-2.945, 1.924, -5.746, -2.712, -1.453, -3.482, 0.214, 3.467, -0.765, 6.881, 1.097, 4.111, -5.224, -1.313 -> misiv
0.166, -2.915, 3.614, -0.817, -0.573, 0.605, 6.086, -0.817, 0.010, -1.453, -2.806, -0.613, 2.341, -3.705 -> Lufiz
1.226, -1.628, -1.048, 0.561, -0.387, -4.458, 9.265, -0.547, -0.626, 1.086, -3.448, 1.016, -2.048, -6.311 -> Zire
key -> tag
3.467 -> j_656
-0.387 -> j_349
-1.453 -> j_250
key misiv 5:  -> j_250
asked: 1.226, -1.628, -1.048, 0.561, -0.387, -4.458, 9.265, -0.547, -0.626, 1.086, -3.448, 1.016, -2.048, -6.311 -> Zire
asked: -2.945, 1.924, -5.746, -2.712, -1.453, -3.482, 0.214, 3.467, -0.765, 6.881, 1.097, 4.111, -5.224, -1.313 -> misiv

-1.752, 1.126, -5.824, -7.176, 5.597, -7.435, 2.408, 5.603, 1.520, 7.428, 6.131, -2.276, 4.218, -6.104, 7.656, 6.361, 4.537, 4.694, 4.822, 1.982, -4.456, 7.939, 2.485, -6.491, -4.609, 6.253, 2.068, 2.946, 4.071, -5.308, 7.862, 3.981, 5.355, 1.159, -3.664, 0.683, -3.513, 0.911 -> zako
-7.457, 5.607, -0.911, -1.846, -0.370, 4.345, -5.802, 7.736, 2.650, 0.467, -5.529, 6.583, 3.015, -4.874, 1.842, -5.434, 5.848, -7.350, 0.145, -1.240, -5.565, -7.033, -2.415, 6.853, -5.974, -4.773, 5.012, -0.159, 6.542, -1.090, 2.489, -6.415, 4.544, -7.261, -5.551, -4.911, 6.292, -0.709 -> Pek
-7.240, -4.158, -7.838, 1.225, -0.437, 5.171, 1.749, -0.693, 4.092, -7.723, -2.201, -0.876, -4.240, 6.217, -4.472, -8.073, -0.902, 0.744, -2.832, -6.144, -3.179, -0.252, 6.751, 7.095, -4.256, 2.594, -0.029, -3.998, 0.679, 7.526, -3.757, -6.290, 4.132, 3.750, -3.141, -0.168, -5.860, -4.317 -> biruz
-2.616, 7.777, 3.806, 6.587, -2.967, -1.231, 5.562, -3.686, -2.547, -4.329, 1.849, -4.411, 5.620, 3.351, 6.977, -1.798, 7.682, -4.148, 2.431, -6.936, 0.266, -7.294, -3.746, -2.987, 0.012, -2.825, -5.949, 0.561, -1.043, -2.138, -1.340, 2.040, -2.883, 5.076, 2.391, 3.926, 6.152, 4.540 -> Sadu
-3.933, -4.983, -4.984, -6.928, -0.508, -2.817, 4.342, 3.075, 0.254, 6.871, -6.547, -0.534, 4.308, 4.062, 5.976, 6.785, 7.329, -3.214, 6.750, -2.286, 0.369, -6.776, -4.391, -4.303, -5.378, 0.204, -1.431, -7.931, 1.994, 4.753, -3.914, 0.249, -6.061, -1.316, -6.635, 1.076, -6.941, 7.907 -> Gamut
4.294, 2.449, -7.461, -4.270, 3.683, 4.191, 1.671, 1.504, 4.581, 4.320, -7.600, 2.049, -2.003, 0.237, 2.294, 4.614, -2.353, 5.796, -3.736, -1.928, 2.057, -4.030, 1.320, 2.975, 1.672, 2.466, -4.511, 3.594, -5.208, -2.436, -5.546, -2.299, -3.165, 2.381, 6.173, -4.466, -1.066, -7.699 -> romu
-6.523, 6.617, -0.918, 7.692, -6.843, -6.081, -0.281, -0.273, 6.278, 6.504, 3.237, 5.094, -1.428, 3.464, 5.671, 2.488, -4.928, -8.063, 4.864, 6.726, 4.548, -0.474, -0.145, 2.248, 3.149, 4.585, -4.157, 5.929, -5.717, 2.114, 6.494, 5.165, 6.169, 5.953, -4.706, 2.629, 1.207, 2.677 -> Kalom
-1.807, 4.686, -6.128, -0.571, -4.034, -1.598, -2.674, 4.970, 4.862, 1.633, 7.991, -4.800, -3.494, -6.357, 5.310, 2.236, -4.538, -3.460, 0.175, 5.350, -3.583, -0.726, 2.808, 5.750, 2.691, 4.031, -2.543, -5.729, 6.285, -7.157, -4.852, -1.934, -3.203, 7.370, 6.191, 5.652, 0.066, -3.366 -> rukob
7.735, 3.944, 1.325, 5.800, -3.272, 0.673, 2.553, -2.704, 3.570, 6.474, -0.027, 0.914, 5.260, 5.725, -1.527, -3.085, 6.178, 5.203, 6.386, 4.530, -7.633, 5.497, -6.262, -0.477, 1.725, 2.196, 6.369, -7.548, 7.970, -2.102, 4.786, -2.769, 6.463, -4.390, 7.480, -3.202, 3.016, -4.055 -> bolu
tags:
5.976 -> j_730
3.464 -> j_786
2.294 -> j_797
5.671 -> j_394
5.310 -> j_272
-4.472 -> j_381
3.463 -> j_751
-4.471 -> j_246
5.672 -> j_106
key Kalom 15:  -> j_394
asked: -6.523, 6.617, -0.918, 7.692, -6.843, -6.081, -0.281, -0.273, 6.278, 6.504, 3.237, 5.094, -1.428, 3.464, 5.671, 2.488, -4.928, -8.063, 4.864, 6.726, 4.548, -0.474, -0.145, 2.248, 3.149, 4.585, -4.157, 5.929, -5.717, 2.114, 6.494, 5.165, 6.169, 5.953, -4.706, 2.629, 1.207, 2.677 -> Kalom
asked: -3.933, -4.983, -4.984, -6.928, -0.508, -2.817, 4.342, 3.075, 0.254, 6.871, -6.547, -0.534, 4.308, 4.062, 5.976, 6.785, 7.329, -3.214, 6.750, -2.286, 0.369, -6.776, -4.391, -4.303, -5.378, 0.204, -1.431, -7.931, 1.994, 4.753, -3.914, 0.249, -6.061, -1.316, -6.635, 1.076, -6.941, 7.907 -> Gamut

